In the rows, 128 means zero.
Where one turn sends some rows of the set: a few examples, then the rows asked:
z863: [145 134 164 113 119 136 100 116 115 135  98 132]
z842: [126 103 100 163 160 113 110 106 159 146 154 116]
z616: [131  98 116 151 155 152 143  98 145 153 119 148]
z437: [119  89 110 136 127  84 122 138 128 142  94 115]
z634: [133 107 134 115 134 147 173 112 144 129 128 134]
z76: [121 172 122 141 142 121 104 133 164 115 130 134]
z458: [124 107 113 116 149  97 122 154 112 148 107 105]
z144: [127 161 122 156 135 121  94 127 167 111 117 135]
z138: [160 110 124 167 148 130 109 136 117 110 144 100]
z590: [114 105 109 146 140  85 126 148  97 147 115 131]
z740: [121 139 145 132 143 131  94 103 115 168 119 156]
z589: [123 171 126 157 133 116 105 134 155 104 127 142]
z33: [131 114 124 126 126 105 145 126 148 111 163 101]
z513: [117 129 156 120 103 112 116  94 135 141 117 157]
z98: [154 108 136 151 147 165 147 122 111 125 117 134]

z740 turns into z863
z590 turns into z458
z589 turns into z76
And these:
z842 turns into z138
z98 turns into z634

Where one turn sends some rows of the set: a few examples, then the rows asked:
z445: [171 135  86 133 151  83 121  67  94 159 162 101 148 103 123 151 146 125
 128 113 133 109 124 125 171 161 171 119  93 167 114 133 133 171 114 104
 122]
z305: [110 166  66 118 146  90 118  92 134 149 121 129 131 141 147 156 151 136
  93 129 108  66 110  98 159 131 128 100 129 112 151 144 114 138  97 125
 146]
z15: [142 185  73 151 144  99 109 109  92 141 169  92 166 161 166 156 124 163
  68 116 168 112 119 142 190 142 121  98  81 151 156 128  97 141 110 109
 157]
z265: [149 172 104 172 121 105 144  73 117 187 173  80 125 135 128 128 142 156
  87 105 132  74 121 166 170 115 132 111 114  98 164 133  97 140 114  65
 120]
z548: [168 138  83 133 158  79 112  60 100 152 168 107 154 112 128 156 137 121
 131 111 141 117 114 121 170 164 148 123 105 164 123 119 124 169 111 107
 112]
z688: [109 161  62 123 136  94 112 102 135 148 132 118 130 150 135 160 143 138
  92 131 100  62 120 100 161 125 131  96 129 109 139 142 118 128  97 129
 152]
z20: [126 121  63 102 129 112  95  94 105 134 144  79 140 161 111 104 122 116
  82 124 137 140 142 152 173 123 144 105 134 139 122 168 121 162  77 124
 142]
z565: [131 115  66 108 141 132 170 109  71 149 158  83 149 179 121 147 150 147
 106 100 110  82 114 155 168 156 136 165 103 141 131 146 154 156  81 123
 120]
z73: [128 166  92 115 107 122 154  73 106 171 143 115 157 165 147 155 154 148
 134 139 144 112  82 135 160 144 151 132 119 103 100 147 154 138 153  91
 126]
z942: [113 154  97 148 147 146 145 134 115 161 143 104 155 114  96 121 152 153
  70  93 145 108  84 158 157 153 150 125 124 107 138 178 131 153 131 103
 167]
z930: [142 168 106 170 115  97 138  80 115 188 180  81 128 133 138 127 146 159
  89  97 129  70 124 166 167 111 127 111 117  95 151 122 104 140 112  77
 116]
z563: [102 147  63 142 119 123 124  95  70 148 167  82 139 158 120 118 126 122
 113 148 154 122 122 179 171 188 114 137  95  80 142 131  91 149 103 130
 121]
z998: [128 107  58 113 143 125 171 117  74 153 154  78 155 175 113 156 150 147
 127 112 116  83 123 149 169 166 136 161 105 133 121 149 144 152  92 122
 126]
z778: [ 93 155  64 148 114 125 124  86  67 145 164  85 146 150 112 125 133 120
 102 137 150 112 116 176 177 187 103 133 103  78 147 142  90 163 106 134
 120]
z619: [122 146 104 146 144 152 147 129 131 166 158  91 161 127 103 120 161 162
  73  91 137 114  83 165 154 148 150 126 115 102 140 172 124 147 130 111
 168]
z533: [108 155  60 122 140  91 118  97 136 136 121 128 129 145 146 168 152 143
  98 123 108  62 109 107 166 128 142  99 130 106 144 135 113 144  98 126
 153]
z187: [ 95 152  73 159 113 134 117  90  74 153 160  90 142 159 122 119 136 125
 100 147 142 108 119 169 180 180 101 149  98  76 143 138  89 151  97 125
 123]
z968: [115 115  64  98 123 115  99  96 111 131 138  80 144 157 124 111 130 114
  79 112 138 133 144 151 172 127 132 101 133 141 125 172 121 167  85 128
 138]
z462: [124 151 132 114 102  94 155  69 100 132 151  92 164 179 118 111 141 168
 111  81 176  98 117 138 195 157 126 142  93 130 129 120 113 158  76  86
 142]
z875: [136 183  68 151 143 102 116 104 110 142 157  94 165 164 156 135 118 165
  66 113 161 119 120 137 197 139 111  90  84 155 153 120 100 150 113 118
 164]
z401: [119 154 118 106  97  91 151  64 103 127 152 104 158 167 120 104 140 173
 111  70 170  93 117 141 202 148 128 145  97 124 133 125 105 149  82  90
 135]
z148: [115 143  95 146 150 154 132 124 121 171 155  94 162 117  92 132 157 143
  66 100 148 103  84 164 157 152 154 121 129 108 142 171 130 154 123 107
 169]
z497: [123 130  70 105 124 126  89  99 102 127 141  82 144 156 130 111 126 117
  86 111 140 139 128 149 166 119 138  94 126 137 130 182 125 180  81 114
 138]
z760: [132 187  67 150 144 108 109 113 109 132 162  85 166 160 153 140 115 164
  71 123 157 113 119 144 199 136 116  91  90 148 141 108  99 145 117 113
 161]
z963: [127 160  97 123 101 118 151  74 104 181 150 117 150 151 134 150 154 153
 150 143 145 117  94 140 146 139 152 134 112 106 109 144 150 135 152  84
 138]
z91: [175 142  86 128 157  74 117  72 104 148 159 100 145 100 122 155 141 125
 124 112 148 111 119 127 166 165 154 136  91 160 123 125 131 170 110 104
 112]
z625: [167 138  84 133 147  77 121  67 107 148 172 106 153 102 123 160 147 121
 129 111 149 110 116 129 174 162 159 129  99 167 115 130 131 177 103 114
 122]
z229: [150 173 106 168 114 101 148  75 106 189 174  89 126 142 126 143 139 139
  89 102 136  81 123 167 174 108 134 113 126  84 155 140 101 139 107  76
 112]
z86: [114 157  81 114 135  99 117  98 137 149 118 130 130 149 143 164 143 146
  98 128 107  59 110 102 154 124 141 104 137 118 148 140 112 146 103 125
 153]
z314: [124 157  95 122  93 121 153  78 103 189 147 118 156 154 140 145 153 165
 140 132 143 121 100 131 149 144 155 127 111  97 106 146 149 149 152  86
 131]
z884: [116 151 111 149 144 147 142 132 127 154 147  96 152 124 100 131 163 148
  82  97 140 108  83 167 158 154 155 128 129 105 145 176 131 150 125 106
 173]
z841: [121 153 122 102  99  97 149  68 103 136 143  92 144 170 128 111 144 180
 112  81 171 100 125 132 210 144 125 132 100 128 130 109 110 154  87  84
 135]
z732: [ 95 155  71 157 111 117 112  86  72 147 157  80 139 152 111 130 131 122
 105 142 145 120 117 177 175 181 110 145  94  72 142 138  99 151 102 134
 127]
z190: [122 165 128 105  99 100 149  65 104 136 140  97 154 167 120 112 136 173
 116  82 166  99 121 134 209 153 126 149  93 124 145 121 110 150  75  85
 136]
z119: [142 107  60 106 151 123 168 115  75 155 152  85 155 182 114 148 155 153
 114 113 113  87 128 147 162 174 147 158 103 134 129 150 144 150  98 118
 128]

z625 turns into z190
z497 turns into z73
And these:
z119 turns into z930
z462 turns into z187
z998 turns into z265
z732 turns into z942
z619 turns into z688

Where one turn sends some rows of the set: a few examples, then the rows asked:
z325: [ 95 123  82 149 153 116 115 141 183 177 137 141]
z954: [ 90 126  80 148 151 118 121 145 175 177 142 140]
z997: [ 80 108 109 143 141 159  68 131 134 141 143 159]
z516: [139 139  82 126 140 139  81  88 168 134 143 174]
z577: [ 97 119  91 165 139 109 143 132 171 169 132 135]
z658: [ 88 126  86 167 132 112 141 140 164 172 144 142]
z146: [153 131  82 134 123 143  91  95 157 117 143 174]
z916: [148 115  87 167 133 147  99 112 113 163 162 148]
z315: [149 109 100 172 125 156  92 123 129 145 173 158]
z368: [146 127 100 141 123 144  93 125 118 108 116 164]
z528: [139 122 109 178 103 142 116 121 118 116 144 169]
z825: [105 119  61 133 125 159  99  91 159 132 149 177]
z902: [138 132 102 177 103 138 110 121 109 119 148 162]
z600: [ 90 128  98 148 149 108 128 139 182 158 117 140]
z765: [ 78 136  95 146 144 109 122 145 181 158 126 147]
z451: [143 119 102 175 122 147  86 124 122 146 175 152]
z502: [ 96 137  76 153 130 106 143 126 183 152 120 153]
z669: [132 133 100 174 102 127 127 100 115 124 134 166]
z361: [ 98 134  63 140 143 118 141 142 163 161 122 148]
z278: [ 92 122  92 174 133 109 135 136 171 176 142 138]
z188: [125 132 125 154 110 129  80  95 169 112 149 171]
z323: [109 134 131 164 119 122  80  89 171 136 160 166]
z409: [143 147  84 135 124 140  84 100 161 110 147 179]
z103: [ 88 131  86 155 136 112 141 152 150 160 120 142]
z55: [104 101  75 159 125 165  99 107 132 157 170 159]
z124: [ 88 138  77 147 133 108 139 128 184 154 130 154]
z628: [105 126  74 145 149 115 142 135 171 162 117 140]
z370: [ 93 125  90 163 138 112 137 154 151 163 116 139]
z491: [142 133  95 142 123 149  97 129 126 103 118 175]
z798: [147 134  87 136 126 148  89 102 165 114 146 183]
z788: [144 143  88 142 119 142  96 125 119 103 124 171]
z432: [124 127 126 158 134 143  57 131 142 137 164 155]
z252: [ 97 130  85 151 140 107 144 125 185 157 123 145]
z609: [ 73 122 111 157 109 142  92  96 163 121 148 175]
z61: [121 131 127 159 116 135  77 105 173 114 156 177]
z817: [ 85 136  95 145 145 106 118 142 185 154 114 149]
z638: [ 93 120  82 133 129 159  96 127 120 118 113 168]
z635: [121 141 121 153 118 131  70 106 169 116 160 172]
z296: [129 144  99 132 130 132  93 117 125 110 102 171]
z973: [127 116 131 157 136 150  62 136 145 134 157 160]
z356: [109 129  62 148 143 118 141 141 162 164 118 145]
z943: [150 107 101 165 126 150  84 113 132 149 172 150]
z915: [128 118 131 148 137 142  58 127 145 133 148 154]
z653: [ 96 123  91 157 144 112 143 145 159 159 114 136]
z713: [139 119 115 178  99 134 110 112 116 120 146 159]
z964: [ 87 114  98 174  97 145 121 108 120 124 142 168]
z488: [ 99 119  87 152 154 115 129 139 178 174 132 134]
z260: [114 120 135 160 142 136  65 132 127 150 145 147]

z356 turns into z502
z361 turns into z124
And these:
z491 turns into z798
z638 turns into z825
z432 turns into z451
z488 turns into z577
z188 turns into z915
z916 turns into z669

